Here are some numbered points:
[ 0.2 -0.7 -0.6  3.8 -0.8 -1.   0.3 -0.9  0.7 -0.4  1.6 -0.9 -0.7 -0.7
 -0.9  0.7] 0
[ 0.3 -0.7 -0.8  1.  -0.7 -1.   2.3 -0.6 -0.8 -0.4  1.3  0.5  2.3 -0.7
 -1.   0.3] 1
[-1.1  2.7  0.1 -0.7  0.4 -0.7 -0.7  1.  -0.9  0.9 -1.1  1.2  1.3  2.3
  1.4 -1. ] 2
[-1.  -0.7 -0.2  2.5 -0.3  0.4 -0.7 -0.9  0.9  0.6  0.9 -0.9 -0.7 -0.6
  0.   0.7] 3
[ 0.7 -0.7 -0.9  0.2 -0.6 -0.7  1.6  0.3 -0.5 -0.4  0.8  0.3  0.7 -0.5
 -0.7  0.7] 4
[-1.   2.  -0.2 -0.5  0.9  0.4 -0.7  1.4 -1.1  0.6 -1.   1.5  1.3  3.
  1.2 -1. ] 5
[-0.6 -0.7 -0.6  2.2 -0.8  0.7  0.  -0.9 -0.1  0.3  1.9 -0.9 -0.7  0.1
 -1.2  1. ] 6
[ 1.5 -0.7 -0.5 -0.1 -0.8 -1.   2.   0.6 -1.3 -0.4  1.   0.1  0.  -0.8
 -1.1  1. ] 7
[-1.1  2.7  0.1 -0.4  1.9  1.  -1.   0.2 -0.4 -0.4 -1.1  1.   0.7  2.9
  2.3 -1. ] 8
[-0.6 -0.3 -0.7  1.8 -0.8 -1.   0.6 -1.1 -0.2  0.9  2.3 -0.9 -0.7 -0.7
 -1.   1.3] 9
[ 1.1 -0.7 -0.5  0.9 -0.8 -1.   2.   0.3 -1.4 -0.4  0.8  1.2  1.3 -0.7
 -1.1  0.3] 10
[-0.9  3.   0.7 -0.6  2.7  1.4 -0.7 -0.9 -1.2 -0.7 -1.1  0.3  0.   2.5
  2.7 -1. ] 11
[-0.1  1.  -0.7 -0.4 -0.7 -1.  -1.  -0.9  1.2  3.3  1.3 -0.9 -0.7 -0.6
 -0.8 -1. ] 12
[ 1.1 -0.7 -0.7  0.7 -0.7 -0.3  2.   0.7 -1.1 -0.4  0.5  1.5  0.7 -0.6
 -0.9  0.3] 13
Which point above is nearest to each new point by angle, seen from the average point of the numbered points? Its number follows each.
[-0.7  0.  -0.9 -0.5  0.5  0.4 -1.   1.1  1.8 -0.4 -1.2  1.9 -1.  -0.5
  0.7 -1. ] 8
[-0.8 -0.3  2.  -0.7 -0.5 -0.3 -0.7 -0.9  0.2  0.6 -0.3 -0.9  0.7 -0.7
  0.8 -1. ] 12
[-0.2 -0.7  2.7 -0.5  0.6 -0.3 -0.7  1.  -0.8 -0.4 -1.1 -0.9  1.  -0.7
  0.7 -1. ] 11
[-0.8 -0.7  2.3 -0.3  1.1  0.   0.3 -0.9 -1.1 -0.4  1.  -0.8  0.7 -0.6
  1.1  1.3] 11
[ 1.2 -0.7 -0.5 -0.5 -0.6 -0.3 -1.  -1.   1.5  0.9 -1.2 -0.8  0.   0.3
  0.  -1. ] 12
[-0.8  0.  -0.8 -0.4 -0.5 -0.7  0.3  0.4  1.4 -0.4  0.  -0.8 -1.   0.
 -0.2  0.7] 3
[-0.6 -0.7  2.3 -0.5  2.1  2.4 -0.7  1.2 -0.4 -0.4 -1.   0.6 -0.7 -0.7
  0.7 -1. ] 11
[ 0.7 -0.7  1.7 -0.7  0.2 -0.3 -0.7  1.1  0.2 -0.4 -0.9 -0.9  0.  -0.7
  0.6 -1. ] 11
[-0.5  0.3  0.6 -0.8 -0.8  1.  -0.7 -1.1  0.2  3.6 -0.4 -0.8 -0.7  0.
 -0.1 -1. ] 12
[-0.2 -0.7 -0.8  2.7 -0.6 -0.3  0.6 -1.   1.3 -0.4  1.9 -0.9 -0.3 -0.5
 -0.8  1. ] 0
[ 1.2 -0.7  0.  -0.4 -0.6  1.  -0.7  0.6  0.5  0.6 -1.1 -0.6 -0.3  2.
 -0.4 -1. ] 5
[ 1.4 -0.7  2.1 -0.8  0.  -0.7 -0.7  1.  -0.6 -0.4 -0.9 -0.8  1.  -0.8
  0.  -1. ] 7
[-0.7  1.  -0.3 -0.6 -0.8 -1.  -0.7 -1.  -1.3  0.3  0.7 -0.9  2.3  0.5
  0.4 -1. ] 2
[-1.1 -0.7  2.  -0.4  1.6  1.4  0.   0.5 -0.8 -0.4  0.1 -0.9  0.  -0.4
  1.3  1.3] 11
